Rotation paths and how fast each direction turns (degrees each step):
Each turn is a multiple of 5 degrees from 10 to 175, or 0.
Each row of a path follows its step; steps can be skipped.

step 3: [-0.88 -0.94 -2.92  0.47 -2.22 -1.94 -1.86  1.27  1.28 -1.86  1.02  1.98
  0.31 -0.14  1.13 -0.38 -0.64 -1.50 -4.31  0.74  1.18  1.66 -3.53 -0.77
 -0.21  1.52  0.91  1.37 -0.31 -0.03 -2.36 -0.06  1.22 -1.02  0.37  2.39
  1.21 -2.99  2.09 -3.10 -1.89 -0.17  2.40 -0.08 -0.72 -0.39 -1.11  0.36
  2.01 -0.49 -0.87]
step 4: [-4.26  0.19 -0.28  0.39  0.10 -2.04  2.10  0.95 -1.49 -1.81  1.24 -0.90
  0.85  2.94 -0.38 -2.42 -3.68  0.31 -0.10 -0.36  1.65  0.08 -1.17 -3.12
 -0.14 -0.40  0.22  0.98 -0.70 -1.16  1.77  0.82  2.17 -1.03  0.55 -3.03
 -1.87 -0.48  2.80 -0.19  1.85 -2.68  1.59  0.80 -1.32 -0.40  0.69  2.61
  0.15  0.14  0.30]
step 6: [ 1.19  1.48  2.05  0.96  0.30 -2.62 -0.74  1.31  2.14  0.53  0.61  1.75
 -2.34 -2.83  1.94  0.90 -1.82  0.79 -3.42  1.55 -0.71 -3.05 -3.08  1.44
  2.17  0.69  0.06  1.79  0.52 -1.99  1.54 -0.41 -1.40 -0.22 -0.52  2.01
 -0.21  0.06 -1.03 -0.22 -3.37 -0.06  1.14  2.48 -1.42 -1.06 -0.41  0.09
  2.18  1.35  1.16]
step 9: [-1.83 -0.67  2.78  2.13  0.96 -1.73  0.11  1.98  0.00 -0.28  0.08 -1.26
 -2.53  2.13  1.34  2.15 -0.85 -1.82 -2.47  0.51 -1.11  0.55 -2.33 -0.23
  2.32 -1.09 -1.19 -0.58 -2.34  0.62 -0.39 -0.62 -2.22 -1.05  1.12 -0.86
  0.40  2.90 -3.06 -3.40 -1.53 -0.49  2.05 -1.22  1.03 -0.81 -0.49  3.14
  1.82 -0.62 -0.29]
step 13: [-2.92  2.55  0.97  3.47  3.21 -0.67  1.40  0.45 -1.56  0.10  2.73  2.74
 -0.82  1.70 -1.03  0.25 -0.14 -0.19 -3.70  1.30 -1.09 -0.25 -0.20  0.42
 -2.78 -0.12  1.41  1.37 -1.91 -2.94 -0.66 -2.13 -0.49 -0.40  0.29  0.79
  0.12 -0.80  1.61 -1.92  0.46 -0.59  2.13 -2.55 -1.04 -1.51  0.58  0.66
 -0.99 -0.22 -1.47]
step 14: [-1.09  0.90 -0.60 -2.57  1.24 -2.18  0.58  3.28  2.69  0.50  1.25  2.43
 -1.24  0.41  0.35  0.19 -3.30  0.40 -0.87  0.43  0.79 -0.16 -2.55 -1.77
  3.93 -0.52  2.80  2.12 -0.20 -1.55 -0.56 -0.91 -1.31 -1.76 -1.17 -1.94
  1.18 -2.80  1.96  1.27 -0.61  2.06 -0.40  1.10  0.80 -1.27  0.60  1.14
  0.78  0.61 -2.16]
step 16: [-1.26 -0.24  0.47  2.24  0.74  1.82  2.51 -1.67 -0.11  1.51 -0.33  1.56
 -0.67  1.07  3.18 -1.10  1.10 -0.68 -3.39  3.63 -2.13 -0.87 -0.92  0.45
 -2.10  2.61 -1.35 -0.41 -1.22  1.76  1.86 -0.53  1.78 -1.15  2.05  0.10
 -1.90 -1.37  1.79 -2.42 -2.33 -0.76 -0.07  1.83 -1.70 -1.57 -0.25 -0.70
  2.61  0.32 -0.07]
step 18: [-2.20  2.14  2.77 -0.21 -1.18 -0.89 -0.63  0.80  0.17  1.36 -0.20 -1.21
 -0.62  0.14  0.93  0.42 -2.51  0.48 -0.62 -1.11  4.33  0.64 -1.22 -1.85
  3.32  0.33 -3.25 -0.53 -1.61 -3.30 -0.59 -1.54  1.11 -0.61  0.60  0.52
  0.54 -0.61 -1.28 -1.47  1.57  2.23 -1.73 -1.41 -2.36 -0.75 -1.49  1.44
 -0.79 -1.56 -2.91]
Directions:
[-0.08 -0.49 -0.05 -0.34  0.85 -0.15 -0.38 -0.01 -0.22  0.31 -0.65 -0.91
 -0.42 -0.12  0.62 -0.22 -0.14 -0.66 -0.03 -0.64 -0.17 -0.72  0.23  0.04
  0.30  0.35 -0.78 -0.60  0.29 -0.54 -0.32 -0.01 -0.29  0.15  0.27  0.28
  0.17  0.10 -0.23  0.51 -0.03 -0.31  0.33 -0.43  0.22 -0.08 -1.08 -0.56
  0.54 -0.03 -0.82] -> 110
[-0.09 -0.09 -0.13  0.49  0.77  0.11  0.04  0.30  0.29 -0.69  0.29  0.88
 -0.59  0.30  0.20 -0.90  0.18  0.32  0.53  0.30 -0.77  0.44  0.42  0.67
  0.28 -0.02 -0.25 -1.05 -0.59 -0.01  0.26  0.37 -0.53  0.50  0.44  0.06
 -0.24 -0.10 -0.53 -0.05 -0.43  0.17  0.10 -0.32 -0.49 -0.06 -0.22  0.08
  0.14 -0.37  0.79] -> 100
[-0.16 -0.37  0.05  0.00  0.26 -0.05  0.05 -0.99 -0.13 -1.00 -0.61 -0.21
  0.02  0.20 -0.38 -0.08 -0.12 -0.67  0.69  0.23 -0.45  0.08 -0.61 -0.08
 -1.17 -0.20 -0.18  0.26 -0.25 -0.66 -0.28 -0.26  0.06 -0.41  0.90 -0.94
  0.62  0.23  0.37 -0.51 -0.15 -0.35 -0.05  0.11 -0.33 -0.33  0.20  0.07
 -0.05 -0.42 -0.02] -> 85
[ 0.28 -0.14  0.02  0.25  0.57  0.56 -0.51  0.08 -0.66  0.13  0.43 -0.47
  0.52 -0.64  0.62  0.34  0.35  0.16 -0.40  0.20 -0.63 -0.66 -0.27 -0.01
  0.05 -0.67  1.04  0.21 -0.77 -0.14 -0.04 -1.00 -0.05 -0.07  0.20  0.14
 -0.12 -0.46 -0.86 -0.29 -0.72 -0.29  0.41 -0.13  0.22 -0.27  0.40 -0.30
 -0.10 -0.18  0.19] -> 100
[ 0.16 -0.06  0.49 -0.39  0.60 -0.04  0.56  0.83 -0.31 -0.61  0.69  0.47
  0.60 -0.06 -0.12  0.69  0.27 -0.50 -0.55 -0.62  0.36  0.82  0.35 -0.49
 -0.12  0.31  0.46 -0.42  0.42 -0.36 -0.60  0.16 -0.20  0.31  0.21 -0.02
  0.79 -0.18  0.04  0.09 -0.84 -0.27 -0.61 -0.25  0.02  0.17 -0.16  0.49
 -0.20 -0.42 -0.39] -> 65
[-0.09 -1.06  0.65  0.50 -0.22  0.22  0.58 -0.02 -0.19 -0.21  0.16 -0.30
  0.25 -0.34 -0.38  0.06 -0.41 -0.42  0.21  0.10  0.25  0.36  0.03  0.16
  0.03  0.48  1.09 -0.41 -0.22  0.34  0.17  0.38 -0.20  0.14  0.18  0.05
 -1.28  0.06  0.58 -0.55  0.54 -0.31  0.42 -0.90 -0.09 -0.54 -0.17 -0.37
  0.17  0.35 -0.50] -> 85
[ 0.44  0.51  0.38 -0.84  0.13 -0.01  0.08  0.17  0.39  0.07 -0.02  0.75
  0.03 -0.55  0.27  0.49  0.24 -1.05  0.44  0.05  0.19 -0.88 -0.49 -0.16
 -0.38  0.32  0.09 -0.14 -0.11  0.45 -0.09  0.60  0.49  0.42  0.55  0.48
 -0.42  0.12  0.20 -0.06  0.04  0.02 -0.17  0.44  0.10  0.04  0.11 -1.09
  0.36 -0.33  1.04] -> 80
[ 0.56  0.01 -0.41 -0.12 -0.33  0.48  0.22  0.02 -0.07 -0.34 -0.13  0.17
 -0.61 -0.66  0.21  0.12 -0.46 -0.31 -0.31  0.04  0.19 -0.39 -0.47  0.04
 -1.16 -0.14 -0.17 -0.42  0.02 -0.08  0.76 -0.41  0.03  0.63 -0.87  0.38
  0.21 -0.21 -0.31  0.20  0.34  0.40 -0.33 -1.08 -0.94  0.36  0.41  0.47
  0.24 -0.31 -0.47] -> 70

step 0: [-1.99  0.18  2.20  0.26  0.13  0.84 -1.02  0.78  1.16  2.02 -1.49  2.50
 -0.28 -1.79  0.74 -0.14  1.56 -2.24 -3.06  2.26 -1.33 -1.00  1.17  0.56
  0.34 -1.92  0.26  0.74 -0.86 -1.85 -0.50  2.96  0.34  0.72 -1.10  2.82
  1.54  1.32 -0.95  1.95  1.67  0.09 -0.93 -1.12  0.85  1.32 -1.50  0.26
 -1.24 -0.17  0.27]
step 3: [ 0.47 -1.85  0.18 -0.34 -1.08 -1.65 -0.84 -0.26  1.62  1.13 -0.56  0.38
 -0.39 -0.07 -0.43  1.01  2.37  1.04 -2.78 -4.54 -1.71  0.21 -0.64  1.48
 -0.89  1.93 -0.20  1.37  1.80 -0.86 -0.06 -1.01  0.26  1.19 -1.88 -0.37
  0.92  2.22  0.50  0.51 -2.70 -0.29 -0.77  0.59 -0.54  0.31  2.44  2.62
  0.27 -1.68 -0.35]
step 4: [-0.24  0.55 -1.09  0.05  1.59 -1.40 -0.40 -0.64  4.49  1.14 -0.16 -1.62
 -0.06 -1.74 -0.93  0.56 -0.83 -0.67  0.32 -0.19  1.70  0.70 -0.40 -1.59
 -1.67  0.74  2.07  1.25 -0.44 -0.58  3.28 -1.16 -0.19  0.54  0.02 -0.24
  0.38  1.61  1.96 -1.27  1.81 -1.07 -2.77 -1.91  0.92  2.59 -0.18  1.97
 -1.19 -0.68  0.81]
step 6: [-2.70  1.79 -2.18 -1.34  0.98 -0.27  0.28  0.25  0.47  2.52 -0.70  0.59
 -0.41  0.43  0.10 -0.58 -1.53 -1.76 -0.03  0.29  0.55  0.68  3.26  2.24
 -3.47 -1.50 -0.77  1.16  0.32 -0.23 -0.41  2.78  0.79  1.05  0.42 -0.15
  1.69  0.75 -1.84 -1.55 -0.95  0.58 -0.35 -2.78 -1.25 -1.27  0.62 -0.34
 -1.04 -0.60 -2.23]
step 7: [-0.62 -0.54  1.59  1.33 -2.46  0.65  0.53  0.11  1.69 -0.09 -2.40 -0.48
 -2.26  1.51 -0.19 -0.40 -0.89 -0.80 -0.59  0.46  0.30 -2.28 -0.12  0.48
 -2.99  2.89  0.50 -1.03  1.71 -1.47  2.05 -0.01  0.84 -0.26  1.34  0.72
  2.93  0.54 -0.23  2.10  0.02 -0.96  0.21  0.06 -2.88 -2.40 -1.84 -1.72
 -0.25  0.88 -0.70]
step 8: [ 2.59 -1.07  0.37 -1.78  0.83 -1.00 -1.30 -0.89  0.09  0.53 -1.45 -1.05
 -1.34  0.23 -0.94 -0.84 -0.36 -2.90 -0.72  0.58  2.50 -1.29  3.02  1.64
  1.32  1.43  1.74  0.84 -0.82 -0.60 -0.49  3.18 -3.25 -1.43  1.09  1.06
 -1.25  1.93  0.56  0.80  0.96  0.43 -0.75  0.70 -0.25 -0.10 -0.99 -2.20
 -0.70  0.66  1.46]
step 14: [-1.14  2.07 -0.79 -1.38  0.39 -1.17  0.54 -0.58  1.23 -0.63  0.65 -1.58
 -1.54  3.09 -2.41 -1.01 -0.92 -1.09 -2.82 -2.32  0.44 -1.80  1.21  2.21
  1.60  0.54  0.20  0.24  1.40  0.15 -1.96 -0.66 -1.35 -0.83 -2.70 -0.48
  0.88  0.44 -0.85 -1.25  2.36  0.68 -0.36 -1.65 -1.49 -2.58  0.38 -0.11
  0.22  0.72  1.45]
step 16: [ 1.93 -0.38 -0.40 -0.11 -0.28 -2.29  0.68 -2.16 -2.70 -1.42 -0.82  0.44
 -0.07 -1.09 -0.50 -3.31 -1.20  0.79 -0.78  0.55  0.91 -1.13 -1.25 -0.12
  1.04  0.81  1.36 -0.97  0.52 -0.14  1.27 -0.01 -0.31  2.92  0.93  1.39
  0.55  1.26  1.16  0.78 -0.01  3.47  0.53 -2.54 -1.06 -1.72 -1.41 -1.39
 -2.42 -1.91  0.31]
Directions:
[ 0.06  0.70  0.04  0.13 -0.13  0.05  0.16 -0.14 -0.31 -0.33 -0.24  0.19
  0.13  0.82 -0.31  0.36  0.39  0.31  0.68  0.18  0.68 -0.83 -0.10  0.70
 -0.37 -0.25  0.82 -0.06 -0.30  0.36 -0.29 -0.43 -0.99  0.02  0.47  0.28
  0.41 -0.28  0.68  0.24  0.61  0.03 -0.84  0.26  0.09  0.07  0.16  0.71
  0.71  0.33 -0.09] -> 115
[-0.14 -0.91 -0.31 -0.28  0.06  0.56  0.24  0.21 -0.87 -0.26 -0.24  0.29
  0.11  0.58 -0.64  0.95 -0.06 -0.06 -0.52  0.33 -0.46  0.17 -0.04 -0.88
 -0.08 -0.49 -0.07  0.62  0.44 -0.22  0.10  0.05 -0.53  0.23 -0.40  0.94
  0.09  0.26  0.40 -0.98  0.06 -0.56 -0.17  0.52  0.06 -0.06 -0.57 -0.09
  0.07 -0.02  0.09] -> 35
[-0.23  0.83  0.06 -0.41  0.26 -0.08 -0.09 -0.79  0.02 -0.66 -0.76  0.45
 -0.21 -0.77  0.29  0.45 -0.82  1.01 -0.43 -0.31 -0.28  0.03  0.22 -0.63
 -0.13 -0.50  0.02  0.12 -0.56 -0.23  0.17 -0.46  0.10  0.29  0.63  0.08
 -0.52 -0.03 -0.13 -0.06 -0.54  0.37 -0.47 -0.37  0.00  0.34 -0.37  0.23
  0.55 -0.69  0.35] -> 60
[ 0.34  0.48  0.76 -0.69  0.24  0.38 -0.27  0.00  0.26 -0.42  0.30 -1.12
 -0.44 -0.11 -0.25  0.32 -0.23 -0.35 -0.59  0.37  0.77 -0.17  0.40 -0.70
 -0.02  0.36  0.10  0.10  0.14  0.61 -0.20 -0.52 -0.17 -0.60  0.20 -0.27
 -0.40 -0.35 -0.12 -0.01  0.61 -1.06  0.78  0.11 -0.36  0.20 -0.17  0.36
 -0.05  0.00  0.49] -> 110
[ 0.09 -0.03 -0.24  0.74 -0.01  0.20 -0.68  0.07  0.78 -0.34  0.80  0.14
 -0.63 -0.27 -0.11  0.49  0.09  1.09  0.69  0.39  0.47  0.63 -0.48 -0.12
 -0.99  0.30  0.20  0.47  0.00  0.05 -0.07 -0.13  0.07  0.27 -0.31  0.39
 -0.19 -0.13  0.14  0.22  0.22 -0.07  0.04 -0.12 -0.31 -0.51 -0.84 -0.22
 -0.60 -0.31 -0.75] -> 125
[-0.08 -0.21  0.72  0.07 -0.12  0.25  0.42 -0.11  0.54 -0.48  0.04  0.57
 -0.34  0.36 -0.52  0.20  0.10  0.17 -0.20 -0.31 -0.31  0.65  0.08 -0.22
  0.34 -0.89 -0.28 -0.88 -0.53  0.56 -0.33  0.05 -0.36  0.32 -0.68  0.30
 -0.33 -0.42  0.33  0.75  0.39  0.24  0.31 -0.67  0.51 -0.56  0.44 -0.02
 -0.57  0.55  0.76] -> 25
[-0.31 -0.01 -0.92  0.57  0.67  0.31  0.35 -0.72  0.87  0.05 -0.24 -0.13
 -0.55 -0.07  0.11 -0.01  0.52  0.15 -0.15 -0.25 -0.65 -0.42 -0.18 -0.37
  0.23  1.11  0.02 -0.02 -0.33  0.20 -0.15  0.46 -0.24  0.10  0.12  0.55
  0.40  0.13 -0.29  0.27  0.60 -0.28  0.10  0.16  0.24  0.95 -0.33 -0.49
  0.41  0.66  0.59] -> 100

step 6: [ 1.81 -2.05  0.21 -0.13 -1.48  0.64  1.43  1.01  0.04  3.23 -2.33 -0.90
  0.74  0.41 -0.52  1.98 -0.89 -0.90 -0.40 -0.50  0.64  1.72  2.33  0.17
 -0.97 -3.66  0.00  0.04  3.08 -0.45 -0.12 -2.03 -0.10  1.47  1.04  0.16
  0.77  0.56 -0.15  0.60  2.78  0.03  0.48  1.23  4.39  2.42 -2.00  1.02
  1.13 -1.16  0.42]
step 8: [ 0.80 -1.92 -2.10 -0.25 -4.63 -1.53 -1.47 -0.73  0.29 -4.20 -1.30 -0.65
  0.08 -1.94 -0.24 -2.20 -0.94  1.30  0.34  1.17  0.14  1.07 -1.36 -1.22
 -1.06 -2.82 -0.70 -0.60 -0.45 -1.30  0.61  0.25 -0.96 -1.19  1.58 -2.32
 -1.41 -0.47  1.48 -1.53 -1.05 -2.80 -0.35  0.24 -1.91  1.22  1.06 -0.85
 -0.30  0.06 -2.17]
step 9: [ 1.67 -2.15  0.80 -0.80 -4.41  1.15  0.14 -1.57  1.17  0.71 -2.45 -1.87
  0.48 -1.48 -0.63  2.62  0.81  0.50 -0.01  0.03 -0.87 -0.75 -0.18  0.51
  1.50 -1.51 -0.63  0.90  0.57  2.46 -1.23 -0.86  0.37  2.56 -1.31  1.55
  0.16 -1.14  0.71 -0.50 -0.54  2.98 -0.49  0.81  2.94  2.17  0.63 -0.59
  1.53 -3.39 -0.90]
step 10: [-1.33  0.46  0.37  0.58  0.09  2.05  1.88  0.01 -1.28  0.50 -0.03 -1.60
  1.06 -0.79 -3.17 -3.98 -0.32  1.15  0.79 -0.92  0.74  1.57  0.86  1.06
 -0.04  0.33 -2.70 -2.13 -1.09  2.60 -0.26  0.52  1.38 -0.52 -3.82  1.32
  0.94  1.95 -1.29 -0.25 -0.60  0.56 -1.36  1.48 -0.38  3.05 -2.34  1.75
 -1.71 -0.15  1.17]
step 12: [-1.60  1.63  1.49 -3.26 -4.04 -0.31  1.16 -0.49  1.71 -0.96 -0.13 -1.13
 -0.48  1.46  0.16  3.08 -0.41  0.12 -1.46  0.39 -0.58 -0.79 -1.03 -0.25
  0.41  2.12  1.79  0.16  0.11  2.03  0.21 -1.47 -1.05  0.18 -0.67 -1.70
  2.22 -0.16  0.82 -1.80  1.56  0.38  1.30  0.98  1.51  2.36 -1.50 -0.25
  1.98 -2.98 -2.96]
step 15: [-1.22  1.06  3.10 -3.60 -0.52 -0.67  0.46  0.49  0.21 -0.59 -3.17 -0.30
 -1.94  2.30 -0.57  0.13  0.22  2.67  0.87  1.33  1.20  0.89 -0.52 -1.46
 -1.78  0.25 -0.95 -2.20 -0.70  0.64  0.64 -0.02 -1.07 -0.26 -0.64  0.61
 -0.56 -2.33  1.37 -0.62  1.28 -2.56 -0.23  0.17  1.35  0.65 -1.08  0.40
  1.79 -5.18 -0.54]
step 17: [ 1.36 -2.96 -0.47 -0.30 -3.94 -0.34  3.12 -0.30  1.38  0.49 -1.50 -2.11
  1.46  3.13 -1.91 -0.47  0.02 -0.82 -0.49 -1.69  0.98  1.52 -1.74  2.37
  0.04 -1.12  0.60  0.79 -0.17 -0.52  2.11 -1.98  2.80  2.14 -0.23 -0.43
 -0.92  0.55  0.00  2.58 -0.80 -0.89  0.32  1.57  1.10  0.45  0.07 -0.46
 -0.92  2.55  0.05]
step 19: [-1.16 -0.34  0.62  1.92 -1.39  1.20 -0.51 -1.22  0.74 -2.77  0.36  0.52
 -1.98 -1.15 -1.38 -3.08 -3.07 -0.59 -0.64 -1.07 -2.58  1.82 -0.74 -1.68
 -2.14 -3.16 -2.09 -0.90 -0.06 -0.54 -1.23 -2.02 -2.42  0.53  0.35 -0.93
  0.99  1.81 -0.19 -2.72  1.17  1.78  0.16 -0.88  1.49 -0.16 -1.71 -0.25
  0.71 -0.35 -2.26]
Directions:
[ 0.39  0.82 -0.26 -0.05 -0.25  0.26 -0.67  0.73 -0.29  0.07 -0.09 -0.43
  0.07  0.90  0.08 -0.39  0.44  0.20  0.25  0.31  0.36 -0.01 -0.01  0.74
  0.40  0.31 -0.64 -0.46 -0.21 -0.02 -0.60  0.31 -0.68 -0.75 -0.58  0.17
 -0.28  0.02 -0.49 -0.13  0.30 -1.05 -0.06  0.75 -0.64  0.25  0.24  0.10
  0.27  0.15 -0.29] -> 140
[-0.05  0.18 -0.29 -0.19 -0.14  0.55  0.48 -0.53 -0.07 -0.10 -0.22 -0.32
  0.18  0.33 -0.38  0.18 -1.29  0.10 -0.23  0.33  0.17 -0.18  0.74  0.81
 -0.16 -0.60  0.15 -0.39  0.25 -0.17  0.57  0.05 -0.31 -0.66  0.57  1.31
 -0.33 -0.23  0.26  0.28  0.00 -0.37  0.25 -0.36  0.12 -0.76  0.28 -0.66
 -0.03 -0.08  0.08] -> 35
[ 0.44 -0.37  0.41 -0.45  0.06  0.02 -0.20  0.35  0.41  0.17 -0.65 -0.30
  0.58 -0.04  0.59 -0.30  0.06 -0.34 -0.10  0.84  0.42  0.70 -0.23  0.03
 -0.36 -0.48  0.19 -0.23 -0.21 -0.45  0.39  0.06 -0.12  0.13  0.38 -0.42
  0.10 -1.19 -0.72  0.16  0.20 -0.31 -0.63 -0.37  0.50 -0.27  0.66  0.94
 -0.44 -0.10  0.55] -> 40
[-0.19 -0.20  0.29  0.07  0.22  0.27  0.08  0.77  0.47  0.41 -0.34  0.27
 -0.55 -0.10 -0.24 -0.14 -0.46 -0.10 -0.14  0.07  1.20 -0.05  0.74 -0.22
 -0.53  0.05 -0.60  0.51  0.12 -0.37 -0.02  1.03  0.73  0.58  0.03  0.12
  0.18  0.46 -0.97  0.25  0.29 -0.01 -0.43  0.22 -0.45 -0.12 -0.54 -0.74
 -0.21 -0.18 -0.20] -> 95
[-0.06 -0.04  0.26  0.16  0.16 -0.07  0.49  0.22 -0.64  0.93  0.02 -0.89
  0.09  0.08 -0.78 -0.19  0.61 -0.13  0.80  0.03  0.25  0.04  0.54  0.13
 -0.25 -0.47 -0.08  0.25 -0.38  0.44 -1.18  0.12  0.12 -0.17  0.23 -0.26
 -0.30  0.45  0.41  0.14  0.43  0.33  0.48 -0.43  0.66 -0.25  0.54  0.06
 -1.04 -0.06  0.11] -> 90
[-0.66 -0.32 -0.19  0.06  0.35  0.57 -0.31 -0.15  0.15 -0.23  0.83 -0.17
 -0.05 -0.35 -0.54 -1.16  0.64 -0.53 -0.42 -0.15 -0.14  0.90  0.36  0.40
 -0.15  0.11  0.62 -0.37  0.15 -0.33  0.25  0.61  0.31  0.07 -0.13 -0.03
 -0.33 -0.02  0.09 -1.35 -0.01  0.07  0.16  0.53  0.05 -0.62  0.38 -0.13
  0.29 -0.21  0.13] -> 125
[ 0.11  0.82  0.88 -0.43 -0.48 -0.11 -0.76 -0.51 -0.04  0.09 -0.14  0.24
 -0.34 -0.23  0.09  0.00 -0.16  0.32 -0.50 -0.03 -0.49  0.24 -0.66 -0.16
 -0.32 -0.06  0.31 -0.45  0.38  0.06 -0.32  0.24 -0.14  0.39  0.58 -0.15
  0.23  0.84 -0.17 -0.12  0.27 -0.23 -0.08 -0.42 -0.43 -0.19  1.10 -0.49
 -0.63 -0.74 -0.90] -> 100
